In the rows, zero is written as 128.
Each path below is one point turned by a fixed rotation once a step. After each direction that follows a path, write how fast that rotation turns it, in degrees per step (0 if it stays still).
Each turn is a multiple of 5 degrees from 10 to 175, or 0.
Each row of a path follows its step; steps can be skipped.

step 0: [118 126 138 129 138 122 117 125 119 133 131 136 123 126 130 135 114 121
 124 138 118 127 119 148 115 133 118 139 129 131 134 132 138 129 123 145
 140 129 139 126 128 126 114 140 117 128 116 139 124 126 148 122]
step 1: [132 129 125 123 123 124 121 117 125 147 119 129 121 134 114 134 116 114
 117 124 123 117 138 140 109 131 123 138 125 133 117 134 136 121 121 139
 140 117 121 131 132 125 120 133 113 118 126 135 125 143 141 125]
step 2: [131 133 124 126 135 120 129 121 117 136 138 136 125 120 119 130 120 132
 121 138 123 128 146 132 116 135 120 118 117 129 114 136 141 133 118 130
 150 119 132 132 131 128 126 125 122 104 127 140 130 134 128 143]
step 3: [120 137 131 123 150 123 133 129 125 134 128 139 128 118 132 129 130 137
 131 133 107 119 140 135 104 128 121 128 114 139 124 124 138 129 139 133
 142 112 120 140 125 133 139 130 120 125 127 132 126 123 125 133]
step 4: [130 134 129 122 120 123 125 116 131 134 132 134 134 113 133 136 143 123
 124 126 103 120 149 126 130 119 130 135 112 132 127 134 132 131 145 132
 129 109 120 141 121 128 130 136 127 117 128 123 125 127 141 139]
step 5: [119 125 127 130 124 127 116 137 129 131 135 128 119 112 139 137 128 134
 134 139 109 134 149 112 128 120 124 139 127 124 120 136 118 130 133 141
 132 106 131 131 129 132 128 134 137 116 116 121 138 131 126 140]
step 6: [126 118 130 134 120 119 135 133 137 131 121 120 116 119 134 140 142 129
 142 140 106 121 128 120 125 122 125 147 130 130 120 120 125 122 135 145
 147 126 135 132 133 142 135 127 138 123 126 135 121 125 125 130]
step 7: [123 118 126 134 110 127 131 132 124 120 135 133 119 118 124 148 144 125
 144 137 127 119 128 137 131 122 126 142 117 137 124 123 110 117 135 140
 135 135 128 129 136 130 120 135 124 122 138 130 131 131 134 147]
step 8: [135 117 135 140 124 126 127 139 117 112 134 117 129 126 129 148 126 130
 140 145 123 139 135 132 125 136 113 145 123 135 118 134 119 132 127 137
 136 130 133 130 127 128 123 142 116 144 135 132 135 134 138 133]
step 9: [128 117 135 135 133 120 126 129 126 133 122 131 139 132 131 138 124 122
 140 132 117 125 118 124 131 147 115 154 120 147 129 136 123 130 115 134
 146 128 124 120 128 121 122 134 125 127 135 133 117 139 141 126]
step 10: [131 131 139 125 121 127 127 133 110 139 125 138 144 138 114 136 129 126
 127 126 132 130 129 123 127 137 124 147 115 147 118 137 129 121 120 143
 129 121 127 128 140 116 127 127 126 124 130 143 126 145 123 140]
Speeds:
[124 129 132 127 131 129 133 127 129 124 129 128 126 129 125 127 133 130
 128 132 127 128 126 131 129 129 130 124 124 128 128 124 130 124 131 129
 126 129 129 128 128 126 127 128 126 128 130 131 127 129 125 131] -> 90
[129 128 126 127 127 132 132 128 127 131 132 129 129 128 132 129 127 126
 127 132 129 126 128 128 129 128 126 125 124 128 127 130 127 125 124 130
 128 131 126 127 126 131 129 130 126 130 127 132 127 132 128 123] -> 45

step 0: [121 124 139 115 143 117 127 121 129 120 124 130 123 133 110 129 116 136
 120 120 143 124 124 134 118 130 124 134 117 117 126 119 140 140 123 120
 134 127 126 114 135 124 139 132 136 134 119 134 130 127 126 133]
step 1: [126 126 116 129 126 132 140 121 116 131 124 140 130 133 130 129 129 140
 123 116 128 131 148 122 126 132 121 128 127 138 120 141 116 123 116 129
 131 139 124 134 118 140 132 130 123 143 143 122 132 134 138 135]
step 2: [150 127 130 132 119 121 121 129 133 120 136 128 125 120 151 141 131 124
 141 136 134 128 136 130 130 122 147 123 129 140 130 132 131 127 119 133
 125 136 122 131 131 131 125 119 135 125 115 124 126 132 119 116]
step 3: [132 125 137 127 121 139 128 121 121 130 131 134 137 129 114 127 130 117
 122 134 122 133 111 120 136 120 128 116 133 127 115 126 130 126 141 121
 131 118 132 123 139 116 123 133 134 117 139 147 128 135 113 121]
step 4: [108 131 133 107 135 130 130 140 139 135 122 127 134 131 125 118 130 137
 129 113 133 125 118 117 136 136 124 142 136 129 137 127 128 127 116 127
 130 124 132 125 140 123 129 122 125 145 121 124 133 117 128 125]
step 5: [126 129 117 123 131 125 129 117 116 130 128 126 126 117 122 133 130 133
 144 143 124 125 137 134 133 142 126 125 127 123 124 142 129 131 119 130
 136 127 120 126 116 134 132 128 110 118 132 108 118 122 142 131]
step 6: [142 128 130 135 120 115 127 127 122 128 147 126 116 137 131 128 123 136
 128 134 122 134 129 140 118 126 133 129 118 134 124 124 127 145 135 122
 116 136 141 127 128 125 109 129 139 130 124 116 135 128 114 131]
step 7: [122 124 136 138 124 140 134 128 125 107 123 132 132 131 129 127 130 118
 112 121 138 125 122 120 126 122 124 127 125 128 135 136 117 127 118 114
 120 116 132 123 117 129 127 134 141 128 137 148 118 120 124 123]
step 8: [119 143 142 119 129 121 127 137 129 133 120 123 146 117 128 142 128 135
 135 123 132 118 129 120 114 120 121 116 129 130 133 127 131 132 124 135
 133 136 117 129 145 130 132 120 125 140 128 133 130 136 144 126]
step 9: [131 115 112 121 142 134 143 131 124 129 139 123 129 129 121 133 141 118
 126 138 126 129 132 133 143 121 133 127 127 122 113 135 137 119 130 140
 130 143 137 134 131 134 129 119 121 127 133 112 125 136 124 126]
step 10: [133 121 126 126 122 132 119 128 144 139 130 140 125 136 118 126 125 132
 133 128 138 126 133 137 126 136 138 125 119 130 130 124 120 126 123 126
 132 130 130 134 126 115 110 141 126 125 110 134 123 114 105 129]
Speeds:
[129 124 127 127 127 124 130 127 129 131 128 126 130 129 126 128 129 132
 127 126 122 124 132 128 129 126 131 128 130 131 128 128 127 127 126 128
 128 129 128 127 128 133 131 127 127 127 126 124 122 129 131 130] -> 95
[126 128 129 133 126 130 128 131 128 126 130 125 128 130 131 127 123 130
 128 131 128 128 128 128 130 128 130 126 134 129 126 127 129 127 128 124
 132 129 129 128 130 131 124 131 131 126 126 131 126 126 128 129] -> 90

step 0: [127 125 144 144 131 133 132 135 124 129 124 139 136 126 125 132 136 112
 128 127 123 126 139 128 128 132 126 132 116 117 108 124 126 118 133 126
 134 135 145 130 137 129 136 130 129 119 141 149 128 138 125 121]
step 1: [129 147 133 144 137 122 134 128 123 129 124 106 130 131 150 119 119 128
 124 128 137 128 128 126 125 134 134 114 128 108 134 125 118 131 122 124
 123 130 126 127 135 125 133 135 138 134 131 132 124 134 116 132]
step 2: [136 126 132 143 133 126 130 115 145 126 126 127 148 133 108 116 131 128
 129 131 136 126 127 131 133 129 134 131 131 137 130 127 130 133 130 116
 140 127 134 122 126 134 132 129 150 128 118 145 142 134 122 128]
step 3: [126 140 130 147 118 135 116 123 136 132 119 111 130 108 135 137 134 135
 129 144 121 123 127 140 114 118 139 133 120 118 130 126 135 126 122 132
 123 128 120 119 123 134 132 121 130 135 114 130 129 122 127 124]
step 4: [135 128 137 140 143 113 129 149 138 111 137 133 138 124 115 131 147 123
 127 140 138 130 131 124 124 128 139 129 131 119 122 132 134 136 138 130
 132 121 124 140 126 130 135 123 127 135 132 129 123 125 135 122]
step 5: [141 129 145 129 146 128 119 135 121 140 126 119 123 143 143 129 131 130
 136 144 130 134 140 137 118 125 133 127 122 121 128 129 134 126 116 136
 134 137 132 123 137 146 127 131 117 125 130 141 130 133 127 129]
step 6: [124 143 130 141 134 126 124 129 131 110 145 135 133 136 126 117 127 124
 135 130 124 117 136 120 128 130 131 134 126 109 134 138 134 115 136 116
 123 131 141 127 137 120 129 139 130 119 122 139 127 139 119 136]
step 7: [126 136 135 141 128 124 136 116 124 123 119 107 115 128 122 131 126 125
 125 141 124 137 144 132 135 132 133 120 121 124 122 125 126 136 111 129
 130 130 130 137 122 129 129 119 148 118 120 136 138 137 121 136]
step 8: [143 131 120 142 120 115 127 119 137 120 127 117 142 127 129 125 146 121
 128 126 119 123 132 135 124 110 134 111 125 124 121 126 132 123 140 110
 141 121 127 120 132 122 132 125 128 133 130 135 131 124 124 122]
step 9: [138 121 127 146 139 119 136 127 129 133 109 132 125 113 133 123 130 139
 131 155 127 131 124 129 131 125 142 137 136 112 132 130 123 129 122 129
 130 125 134 132 127 140 122 128 135 132 126 133 120 117 130 120]
step 10: [139 131 132 132 137 121 105 145 137 124 133 127 137 128 128 141 131 120
 124 128 126 115 129 118 124 112 145 130 133 122 129 114 128 137 132 138
 134 135 132 126 136 132 130 138 132 126 128 139 134 139 132 137]
Speeds:
[125 127 128 129 125 131 128 126 127 127 126 133 129 123 131 125 129 126
 131 128 125 125 129 129 128 130 129 134 127 125 128 129 129 123 129 130
 128 133 128 128 131 128 127 127 130 125 125 128 126 124 128 127] -> 120

step 0: [123 120 139 139 122 126 123 130 133 121 125 132 140 131 138 118 137 122
 119 128 119 138 138 120 138 129 150 141 115 119 127 129 123 128 120 137
 122 134 118 129 136 133 127 124 128 123 145 117 132 131 134 136]
step 1: [121 138 127 124 140 120 120 115 144 132 120 121 129 134 133 135 134 117
 136 119 118 144 132 127 117 135 126 126 121 123 132 134 107 139 128 132
 131 132 123 122 131 140 117 128 138 141 122 126 125 130 124 135]
step 2: [123 134 141 140 117 127 129 127 125 110 133 127 119 143 118 128 130 125
 143 116 130 130 122 122 139 127 125 127 114 125 120 133 108 124 124 129
 131 128 142 124 135 119 122 142 130 119 121 135 124 134 124 131]
step 3: [139 141 132 126 121 123 131 126 129 123 122 135 130 129 139 134 131 136
 125 116 130 122 138 120 139 107 139 138 124 122 127 122 118 129 122 131
 116 147 125 130 143 131 126 122 130 126 138 122 137 143 127 131]
step 4: [119 131 134 141 130 127 124 131 136 125 122 124 150 132 137 122 135 122
 119 128 113 148 133 134 138 134 132 130 109 117 137 140 122 137 126 128
 116 135 129 123 131 138 123 130 124 136 128 121 126 124 130 132]
step 5: [114 132 131 129 134 119 124 131 146 118 122 132 122 130 130 132 136 124
 146 110 123 138 124 122 129 133 126 134 130 130 127 138 104 125 139 137
 142 122 128 127 133 129 121 130 133 136 121 135 130 142 124 130]
step 6: [129 132 142 129 112 127 123 117 115 116 136 133 131 140 119 126 129 126
 121 118 130 129 129 112 131 117 136 129 120 117 107 127 114 125 120 128
 127 137 129 129 138 127 118 137 128 126 123 132 138 133 121 133]
step 7: [128 145 130 129 132 136 129 135 130 135 126 129 132 125 143 137 141 123
 129 114 116 131 131 121 132 114 132 137 117 125 138 129 121 131 113 119
 112 150 130 125 135 127 122 124 127 133 135 119 122 134 132 130]
step 8: [127 126 133 133 126 123 123 130 144 115 122 134 146 128 132 125 131 119
 131 122 121 137 124 137 138 143 133 131 103 127 130 144 108 125 136 133
 127 120 128 129 137 135 129 124 121 125 131 128 120 130 134 132]
step 9: [120 136 126 125 122 127 125 120 127 122 110 139 132 138 128 132 133 131
 135 114 133 137 133 123 131 129 130 125 134 125 116 123 108 133 132 132
 146 136 129 132 136 131 118 134 138 146 122 136 133 141 120 135]
step 10: [123 146 139 137 121 124 134 129 114 115 133 122 134 134 122 128 131 130
 121 119 119 133 129 109 133 112 133 132 119 123 128 141 121 120 112 128
 119 140 131 124 124 122 121 134 123 132 125 137 127 126 128 128]
Speeds:
[132 124 125 127 126 128 128 124 127 126 127 127 131 126 127 129 132 125
 127 131 127 127 128 127 129 127 131 132 129 131 128 124 125 127 130 132
 125 126 128 129 132 129 131 130 132 128 124 129 130 128 129 124] -> 130
[125 127 128 126 128 128 128 128 130 127 128 129 127 126 130 132 126 127
 130 128 131 131 123 131 130 126 124 126 128 130 125 129 124 129 130 128
 127 120 135 128 128 129 128 126 128 127 127 124 127 126 126 128] -> 110

step 0: [119 126 113 121 123 127 129 126 131 124 119 137 126 126 111 123 135 136
 123 147 124 131 148 136 124 133 119 113 130 122 149 123 126 128 132 127
 120 129 126 127 122 127 138 121 123 129 141 113 135 129 114 130]
step 1: [125 117 116 116 119 144 132 131 126 127 139 138 140 137 133 121 129 123
 129 140 135 124 120 139 127 119 114 130 132 114 142 134 123 108 131 125
 135 115 134 132 135 127 121 142 132 133 125 136 124 123 133 118]
step 2: [141 127 123 137 123 120 137 131 117 131 134 130 140 135 116 145 126 127
 120 129 128 136 107 110 119 118 121 130 124 127 121 138 121 137 125 140
 123 127 141 127 133 142 124 128 145 136 131 123 128 133 128 124]
step 3: [130 122 122 126 116 134 119 137 130 127 113 119 115 132 115 144 111 135
 120 127 120 125 123 126 131 128 135 126 124 135 130 116 134 131 135 132
 127 122 121 125 135 130 126 115 121 132 147 139 110 135 116 131]
step 4: [119 120 134 129 119 141 117 137 137 125 139 127 117 140 121 128 147 133
 135 122 119 128 139 119 141 124 120 121 127 117 134 137 127 121 126 125
 142 118 120 123 121 112 137 127 132 134 137 116 126 135 135 136]
step 5: [113 117 133 118 131 127 135 117 128 132 139 136 131 121 119 112 136 145
 113 130 135 128 120 138 128 110 121 135 135 122 121 132 130 122 131 146
 136 130 136 124 119 137 130 118 127 134 125 121 133 131 121 120]
step 6: [142 113 101 124 136 125 126 127 134 115 118 118 139 122 122 130 114 129
 127 124 122 121 121 121 125 125 121 138 125 123 145 128 128 122 119 129
 124 123 133 119 128 141 128 129 118 132 123 121 136 136 123 115]
step 7: [126 131 129 136 121 147 133 142 132 123 122 126 118 125 115 134 120 126
 122 142 136 143 130 120 128 129 138 120 115 127 137 128 111 121 120 134
 114 114 142 123 126 121 123 135 130 133 134 131 125 130 141 125]
step 8: [125 129 129 127 117 130 129 134 135 141 130 125 128 144 118 131 143 124
 106 131 127 129 142 132 123 123 130 128 139 126 140 130 134 127 118 134
 131 126 123 145 125 139 135 126 152 130 141 135 121 125 117 128]
step 9: [118 127 112 108 122 128 128 123 122 130 145 133 127 144 123 139 122 136
 123 120 131 125 122 129 122 130 107 128 120 116 136 131 145 131 130 125
 135 127 133 131 134 123 118 111 120 125 131 116 123 127 128 132]
step 10: [133 122 132 131 126 138 126 134 141 129 131 139 137 127 121 120 121 131
 130 117 127 126 105 125 128 112 116 134 123 131 126 137 110 139 132 129
 125 118 134 122 139 121 144 132 114 131 137 120 119 139 125 119]
Speeds:
[129 134 126 127 128 128 129 126 129 129 128 132 129 131 129 128 125 126
 126 128 133 130 130 131 123 129 129 126 128 125 133 130 129 129 123 127
 125 128 130 130 127 129 131 131 125 125 131 128 127 125 128 127] -> 45
[125 128 129 130 126 126 129 129 127 127 131 132 129 127 127 128 126 133
 128 133 131 133 130 128 129 132 127 126 122 131 126 129 130 130 129 132
 124 131 129 126 128 126 127 125 127 128 128 128 131 129 129 128] -> 155
[126 126 130 130 130 130 129 124 127 129 129 130 128 132 129 126 128 128
 128 129 128 129 128 125 128 129 123 129 130 128 125 127 130 123 123 126
 130 127 129 129 131 129 127 125 127 129 130 131 134 124 124 129] -> 95
[129 128 125 128 126 131 124 131 128 130 127 132 126 128 130 131 123 125
 131 127 129 127 129 129 131 130 128 130 127 124 130 131 128 125 128 129
 129 128 123 130 129 127 126 125 126 131 124 127 132 128 132 128] -> 130

step 0: [115 126 135 135 126 136 124 135 126 132 127 132 134 124 129 141 130 147
 126 130 121 110 126 122 125 120 130 120 135 123 133 113 122 139 129 139
 130 120 136 136 152 139 119 127 134 130 129 130 119 118 130 135]
step 1: [122 127 131 131 136 135 135 126 135 121 137 135 123 114 129 113 126 137
 138 142 125 118 123 136 137 133 118 123 131 121 129 134 119 120 117 144
 133 132 111 138 140 128 144 127 140 132 123 124 127 127 126 119]
step 2: [124 128 124 137 126 133 136 135 130 120 127 111 114 130 120 123 135 123
 141 123 125 124 129 134 116 136 121 141 133 128 130 137 141 116 123 134
 129 126 127 124 122 113 143 142 126 138 130 128 149 130 121 134]
step 3: [124 129 114 124 110 121 122 125 122 123 130 111 132 127 122 135 120 122
 135 122 120 119 138 122 126 130 135 129 129 143 124 130 131 138 128 121
 116 123 133 117 117 131 133 132 115 128 122 110 133 135 143 113]
step 4: [131 129 119 127 128 113 142 128 135 136 115 127 136 124 124 139 121 132
 130 130 129 120 140 116 133 124 126 121 129 136 112 126 128 141 126 130
 113 131 135 126 119 131 120 108 135 123 118 134 115 117 119 134]
step 5: [142 135 140 126 134 124 127 125 134 138 120 125 129 115 134 133 120 119
 130 133 126 126 106 124 136 121 122 130 131 125 134 136 107 121 132 132
 134 134 127 135 114 141 130 122 140 121 129 132 127 126 128 146]
step 6: [122 116 135 127 132 138 125 133 135 142 135 122 127 126 131 115 129 109
 117 127 126 135 115 131 130 119 138 134 138 118 137 131 128 113 122 128
 117 129 142 133 134 121 117 128 135 141 131 133 142 138 131 129]
step 7: [117 122 144 122 128 129 130 120 125 122 140 138 127 128 122 126 143 118
 121 127 121 129 142 135 130 139 129 113 132 137 123 128 129 123 131 119
 126 141 121 121 129 119 109 133 117 133 123 116 136 142 132 128]
step 8: [121 132 118 131 131 125 138 130 136 134 130 126 116 136 144 127 132 133
 121 125 140 139 142 126 122 130 123 122 129 140 124 131 142 133 130 127
 132 137 112 123 130 140 119 133 112 105 124 125 125 121 124 134]
step 9: [136 129 124 121 120 114 136 129 124 126 133 125 141 135 144 123 123 137
 125 123 137 137 117 130 123 128 118 142 118 119 133 123 126 126 141 113
 128 125 119 117 131 145 143 122 126 130 122 135 120 123 135 134]
step 10: [142 132 129 118 132 136 120 120 132 122 121 133 131 128 119 118 115 128
 125 136 136 135 136 133 136 121 122 136 122 118 136 131 130 131 142 116
 130 104 145 129 139 117 126 121 133 135 128 137 133 123 130 129]
Speeds:
[131 132 129 132 130 130 123 130 128 128 127 125 124 130 130 130 128 129
 128 128 127 126 129 127 126 126 129 131 128 129 129 129 127 128 129 130
 131 129 129 130 126 130 127 132 124 123 127 128 132 129 129 134] -> 125
[128 127 128 128 128 127 128 127 129 128 127 128 128 129 127 133 127 129
 129 132 131 131 126 131 126 126 124 130 125 127 127 128 128 129 127 128
 125 127 133 125 125 131 126 131 125 129 123 126 122 125 128 127] -> 70
[131 127 126 127 125 131 128 129 127 125 127 124 132 129 132 131 127 125
 129 131 129 129 128 129 130 127 125 127 129 126 128 126 130 125 127 123
 127 128 131 129 129 127 129 132 128 131 134 130 131 131 130 128] -> 100
[127 132 132 126 128 125 125 126 132 127 132 128 127 130 126 131 128 127
 127 130 128 127 128 127 128 125 128 129 128 126 130 127 125 123 126 131
 125 127 125 133 131 127 125 131 131 131 129 129 130 126 126 126] -> 70
